128 stands for zero in the data rows.
Some points, one per row:
(139 134 133 133 092 119 092 160 127 095 133 169 128 155 145 170 099 073 094
 103 101 073 128 127)
(097 108 136 108 155 063 085 118 123 072 033 136 085 131 145 088 054 137 121
 089 091 064 141 107)
(150 125 164 159 155 131 130 148 112 126 143 136 118 129 121 099 121 164 128
 104 097 132 145 081)
(127 140 089 111 073 164 087 097 171 154 165 176 146 114 125 185 129 064 085
 162 196 171 103 181)
(149 125 222 150 144 119 142 139 099 151 105 071 106 153 110 060 151 221 166
 132 063 100 171 076)
(142 108 122 164 131 143 165 079 098 153 166 108 105 133 125 092 126 215 150
 037 172 148 203 076)
(141 118 167 152 137 149 173 171 072 141 108 062 112 166 109 076 078 169 192
 124 107 114 131 113)
(086 132 072 093 112 111 171 142 156 105 107 109 137 131 129 165 143 157 091
 128 148 085 134 181)
(148 138 154 132 102 090 215 173 108 143 155 090 112 161 115 089 134 255 119
 013 094 092 211 078)
(083 141 128 082 146 094 151 096 183 123 135 076 150 124 122 132 237 177 138
 177 137 138 131 179)
(136 130 138 142 128 107 119 084 142 134 137 113 118 092 119 098 124 171 143
 145 134 152 151 097)
(096 116 086 128 132 136 113 114 106 142 084 123 135 126 143 094 092 182 136
 110 160 131 130 102)
(103 113 072 085 141 139 141 143 132 124 060 093 122 123 121 148 125 087 132
 160 153 118 074 171)
(149 135 124 143 136 146 173 207 064 120 181 066 164 142 132 128 202 192 158
 137 111 124 133 135)
(195 125 184 166 137 167 069 079 109 150 186 241 091 128 124 114 026 001 147
 041 155 198 163 069)
(137 121 174 112 109 072 098 183 102 132 080 144 137 131 120 133 138 095 115
 126 062 043 112 100)
(163 145 181 179 152 143 132 124 111 107 194 136 115 139 146 088 120 161 158
 066 097 145 184 087)
(152 126 079 164 099 134 175 150 091 132 158 167 138 131 159 161 149 108 109
 086 112 120 131 111)
(149 087 077 139 096 107 099 152 112 175 124 165 140 156 152 140 117 117 112
 104 156 172 114 106)
(123 142 122 109 128 105 132 075 140 128 128 121 137 078 144 128 151 111 140
 151 149 153 144 146)
(099 107 124 108 137 098 089 130 133 127 126 199 093 137 107 196 114 027 054
 044 129 099 128 116)
(125 137 172 134 161 094 060 090 136 050 110 160 097 097 157 130 098 028 110
 115 057 068 128 120)
(138 119 137 155 136 128 113 138 100 123 106 119 119 150 135 079 058 102 157
 075 127 140 143 094)
(146 125 178 112 118 124 140 166 097 141 095 087 115 179 125 072 082 180 169
 083 103 065 145 099)
(151 116 116 143 138 183 112 165 142 168 134 123 156 152 110 145 144 135 141
 150 159 176 119 143)
(110 128 090 125 139 142 207 131 095 144 115 058 132 122 126 093 147 247 138
 090 157 135 157 125)
(101 122 151 096 113 117 051 140 161 131 130 161 171 119 112 207 166 000 124
 185 142 122 072 201)
(118 121 132 129 157 173 092 217 107 115 190 146 150 179 112 163 153 054 104
 133 090 115 082 189)
(117 127 133 096 121 099 094 134 141 138 076 165 119 142 145 116 097 074 135
 122 134 105 104 124)
(143 167 153 133 120 140 216 125 103 120 179 069 157 126 137 148 220 233 173
 155 100 098 177 116)
(088 114 129 106 168 122 082 063 135 122 072 103 110 134 141 060 090 126 181
 127 156 146 120 119)
(063 103 106 088 156 123 138 107 151 117 087 094 133 159 114 119 142 122 138
 169 160 108 118 206)
(148 150 156 141 102 148 164 167 120 145 190 106 138 139 100 105 170 216 130
 159 109 130 152 139)
(122 111 073 118 145 127 145 132 129 124 048 046 119 077 122 145 115 129 137
 176 155 163 071 134)
(121 133 122 112 110 103 177 114 130 127 102 099 123 090 114 169 178 163 122
 167 120 087 141 124)
(117 114 122 107 136 105 104 197 123 099 121 123 158 130 142 173 188 082 120
 194 090 067 091 168)
(119 178 119 118 105 143 189 046 199 122 181 087 112 087 128 137 157 185 122
 126 175 169 168 152)
Then 10 other points, each followed by its number:
(126 124 129 142 143 105 077 143 123 083 151 202 107 117 156 183 130 027 070
 081 079 073 112 093) 0
(143 104 045 122 079 141 125 159 119 178 120 192 153 138 125 167 117 157 068
 104 175 126 120 137) 1
(163 131 125 148 110 102 170 089 099 108 101 122 087 101 154 081 071 184 148
 097 100 117 161 049) 2
(113 126 087 095 105 066 123 105 149 104 116 146 127 098 153 160 134 122 087
 130 122 098 120 138) 3
(158 102 190 151 108 118 085 183 112 157 119 120 139 191 121 069 075 179 160
 107 116 107 146 103) 4
(171 176 115 169 106 193 241 085 120 173 237 077 155 123 143 118 206 255 163
 124 163 207 188 103) 5
(181 144 139 157 137 186 132 117 159 154 155 107 125 131 129 119 106 078 187
 156 144 201 121 128) 6
(134 118 087 149 171 144 111 110 141 102 101 118 105 115 157 109 105 124 172
 106 149 189 135 102) 7
(092 110 134 099 129 093 071 179 124 124 082 139 154 165 108 136 086 058 114
 107 110 094 095 156) 8
(140 106 160 122 171 128 065 188 114 126 139 209 082 157 114 168 103 039 059
 012 111 125 114 088) 9
Which three of these numbered points are nearest to each point below, ignoring the direction in which the first points spread most? Their numbers follow each, nearest first.
(102 143 122 107 116 087 172 099 147 106 130 104 150 105 147 187 219 148 116
 154 114 084 135 134) > 3 0 8
(125 137 105 098 104 145 157 125 147 199 236 141 158 149 119 178 225 140 121
 106 195 189 162 173) > 5 1 6
(058 138 053 083 153 073 121 106 162 071 140 108 134 093 169 165 208 160 086
 171 119 089 115 187) > 3 8 0
(133 110 121 146 126 105 085 142 115 161 143 208 110 160 133 138 095 069 100
 019 140 175 162 088) > 9 0 2
(126 139 118 143 143 129 171 101 132 118 126 074 089 105 140 084 104 223 138
 062 183 169 167 077) > 7 2 3
(163 127 196 158 118 156 101 143 137 142 131 158 110 157 105 084 059 125 149
 127 118 135 132 109) > 4 6 8
(159 128 145 138 151 163 100 178 137 120 189 192 098 179 117 139 110 104 090
 058 108 131 143 119) > 9 0 4
(133 113 102 156 163 158 129 154 103 153 136 096 130 121 129 093 151 223 127
 127 138 199 126 103) > 7 6 1
(190 125 185 165 111 147 109 191 090 139 127 112 123 136 110 094 073 143 141
 106 110 162 110 059) > 4 8 2
(138 124 121 118 137 136 095 159 108 163 172 206 105 150 127 141 126 085 085
 047 141 155 140 112) > 9 0 1
(153 132 162 175 118 141 121 063 104 132 127 179 121 105 123 103 078 104 130
 129 111 140 139 063) > 2 7 0
(118 139 111 123 128 112 136 081 153 089 045 165 098 113 153 127 080 090 104
 099 107 081 128 105) > 2 3 7
(119 118 081 143 116 147 133 160 097 143 153 155 133 148 133 142 139 168 091
 081 150 136 138 110) > 1 3 0
(123 112 092 157 143 148 112 133 078 157 105 134 132 149 126 059 086 132 171
 109 147 170 140 121) > 7 8 4
(142 158 182 148 128 105 213 065 127 071 091 031 090 061 138 120 118 189 173
 121 096 072 178 059) > 2 3 0
(147 141 172 157 109 097 139 141 131 101 129 126 103 127 117 111 074 120 123
 076 108 129 164 101) > 2 0 8
(134 121 111 120 147 127 097 130 121 149 127 197 093 160 145 115 084 148 084
 043 147 117 148 093) > 9 0 2
(111 125 144 119 153 100 171 181 085 155 104 060 116 166 117 056 095 227 174
 070 120 136 163 114) > 8 4 7
(137 115 121 139 122 123 054 204 131 130 173 255 124 134 105 211 117 000 005
 058 103 147 071 098) > 9 0 1
(162 149 105 159 095 196 158 141 116 201 237 168 170 146 116 158 170 140 112
 070 197 190 180 138) > 5 1 6
(139 132 173 154 172 139 070 140 105 088 150 209 088 110 129 156 111 054 068
 106 079 093 114 094) > 0 9 2
(098 161 080 107 145 170 149 070 161 105 154 085 140 087 149 155 185 136 125
 189 168 202 097 175) > 5 7 6
(113 113 120 125 174 123 110 170 090 103 161 175 115 139 130 147 133 116 062
 081 089 072 127 140) > 0 9 8
(138 112 081 128 116 154 082 140 155 128 160 172 152 140 162 148 126 093 094
 104 180 146 112 162) > 1 7 3
(156 139 131 156 116 146 126 127 145 084 176 167 105 086 131 196 173 056 069
 137 092 105 099 101) > 0 3 5
(170 148 161 140 118 158 180 146 128 144 126 079 135 104 112 184 135 007 171
 149 132 158 095 117) > 6 5 7
(130 136 217 141 156 109 040 099 149 070 116 170 086 092 119 109 043 066 105
 137 077 071 122 095) > 2 0 4
(125 132 132 135 152 126 194 235 097 121 096 043 152 174 112 081 120 226 175
 101 097 108 145 140) > 8 4 3
(126 129 126 117 117 144 145 221 103 115 104 086 144 177 115 116 126 122 169
 134 094 093 120 161) > 8 4 3
(146 121 163 154 114 131 074 160 098 092 153 164 108 118 138 137 101 092 101
 103 127 089 114 099) > 0 4 2
(136 153 164 154 129 123 118 074 136 061 134 189 123 081 139 144 157 062 105
 148 069 070 134 103) > 0 2 3
(130 113 132 127 127 108 098 161 107 139 152 163 112 138 120 143 119 095 099
 063 145 168 140 113) > 9 0 8
(133 129 112 124 095 131 180 218 117 147 099 082 157 178 111 134 130 148 132
 131 125 104 095 159) > 8 1 4
(140 112 196 149 153 137 063 178 111 119 123 146 122 169 113 094 114 119 143
 100 088 132 113 092) > 4 8 9
(125 174 092 119 128 172 131 084 158 114 167 148 111 056 135 177 169 100 085
 156 178 159 100 140) > 5 3 7
(140 136 134 143 125 114 134 082 098 138 143 097 115 104 139 064 097 176 168
 121 148 203 159 095) > 7 2 6
(158 117 141 190 147 146 123 147 085 102 130 167 115 130 135 109 124 144 114
 115 065 111 143 064) > 0 2 9
(137 137 133 124 139 125 143 084 134 122 139 083 099 106 138 114 141 172 183
 125 153 154 166 113) > 7 6 3
(160 168 177 154 151 180 175 108 138 103 195 122 104 112 138 153 188 203 107
 125 086 099 147 092) > 0 3 5
(115 136 114 105 103 170 093 150 140 147 182 167 153 113 104 200 176 028 071
 167 163 133 077 193) > 5 1 3
(130 094 160 116 133 110 062 195 088 171 107 136 119 179 101 074 061 097 160
 073 153 158 143 105) > 4 8 9
(106 130 104 139 145 151 121 029 150 103 156 160 149 046 131 201 190 030 114
 177 155 143 111 144) > 5 3 7
(083 102 111 087 183 110 102 171 122 107 069 070 148 131 125 141 123 085 148
 163 127 099 081 176) > 8 3 7
(106 092 118 117 137 076 099 149 115 101 081 111 114 166 140 089 077 143 148
 136 100 103 123 154) > 8 4 3
(094 149 085 098 113 077 189 071 149 107 112 062 144 100 159 141 178 176 154
 146 153 126 171 165) > 3 7 5
(156 153 140 145 170 165 211 182 092 142 168 061 069 122 114 088 113 233 135
 015 150 178 163 069) > 9 7 0
(182 103 217 185 139 145 086 142 100 149 137 185 111 142 092 074 063 111 142
 099 104 163 141 058) > 4 9 2
(160 147 109 154 123 132 185 137 088 147 214 148 137 135 155 129 208 232 120
 092 086 125 201 090) > 0 3 1
(147 124 081 170 139 176 099 153 105 133 219 170 172 129 162 158 158 051 128
 116 144 187 107 150) > 5 6 7
(178 145 164 174 132 129 104 145 125 113 214 198 104 116 143 199 102 000 080
 001 108 158 160 076) > 9 0 2
(123 099 147 129 145 111 059 169 123 150 106 148 124 193 123 090 071 100 137
 102 124 134 134 143) > 4 8 7
(119 105 062 090 090 133 131 172 146 174 137 146 160 175 125 163 144 071 123
 118 169 123 105 199) > 1 8 3
(155 114 146 141 095 106 082 162 128 152 089 201 153 171 146 125 098 061 141
 126 076 086 129 117) > 4 8 2
(181 134 229 162 128 140 118 115 102 163 125 132 102 129 101 051 043 138 195
 107 122 164 163 080) > 4 6 2
(077 108 042 081 099 082 142 075 161 093 035 096 154 101 146 180 153 116 135
 215 153 105 097 166) > 3 7 8
(149 151 153 128 123 098 190 217 088 149 123 038 118 187 143 063 086 255 175
 044 092 093 209 106) > 8 4 9
(101 107 133 079 139 131 128 195 129 167 103 065 149 203 099 098 149 149 179
 167 126 121 100 202) > 8 4 6
(161 136 099 157 099 185 152 065 129 148 137 113 145 126 139 114 120 129 183
 174 161 174 104 119) > 6 5 7
(134 147 158 154 141 149 116 068 118 076 145 142 099 057 126 123 093 077 115
 156 133 152 105 101) > 2 7 6
(078 104 066 082 125 098 097 108 181 115 087 148 162 117 135 202 156 050 091
 176 164 124 088 207) > 3 1 8
(129 113 116 129 144 134 073 242 077 129 179 188 137 193 146 159 159 083 071
 063 088 091 122 133) > 9 0 8
(151 133 106 158 111 152 216 160 117 121 207 137 132 170 122 166 217 234 088
 102 075 099 165 113) > 0 3 1
(121 120 091 131 146 142 118 168 110 128 197 178 134 178 134 173 140 125 072
 033 133 114 172 149) > 9 0 1
(148 121 189 158 121 113 142 122 110 167 152 144 109 160 099 073 147 192 146
 086 097 153 166 058) > 4 0 9
(131 125 100 135 118 124 103 074 184 082 101 165 139 066 143 189 162 058 086
 189 126 104 084 133) > 3 2 7
(162 095 072 151 102 185 070 128 120 179 163 226 149 160 135 157 106 050 097
 101 178 168 113 134) > 1 5 6
(128 115 165 118 125 098 077 149 155 134 087 167 108 149 114 093 038 115 109
 079 139 125 126 111) > 4 8 2
(155 103 171 155 144 179 075 207 137 159 174 200 137 180 100 148 134 050 103
 120 096 139 096 148) > 4 9 8
(140 142 122 150 134 151 128 060 138 154 133 207 144 101 144 165 159 060 133
 129 126 166 141 090) > 5 6 7
(137 102 139 148 136 184 055 163 113 160 172 134 165 151 119 127 147 071 151
 158 190 218 094 163) > 6 5 7
(137 154 129 163 159 152 149 061 139 082 128 103 111 057 159 103 112 142 137
 158 135 180 108 098) > 7 2 6
(146 109 158 129 163 133 077 198 069 142 153 160 109 173 130 117 121 106 135
 095 102 115 124 113) > 4 9 8
(110 135 052 145 163 172 107 145 121 080 130 103 145 087 152 136 126 079 107
 172 139 148 080 181) > 7 3 6
(054 126 113 049 104 047 121 057 135 142 071 145 126 110 120 145 133 108 100
 125 153 064 117 141) > 3 8 2
(124 123 138 149 138 171 168 090 107 130 143 081 135 111 122 112 172 149 169
 206 124 142 111 133) > 6 7 5
(117 128 066 126 119 159 146 147 117 144 114 121 130 147 133 111 118 195 124
 143 144 152 120 151) > 1 7 3
(154 130 126 133 107 168 138 202 143 131 130 121 140 145 110 142 119 183 102
 140 136 114 107 160) > 1 8 4
(094 134 050 105 104 123 109 115 140 114 112 148 172 090 148 186 167 073 117
 204 141 100 094 178) > 3 1 5
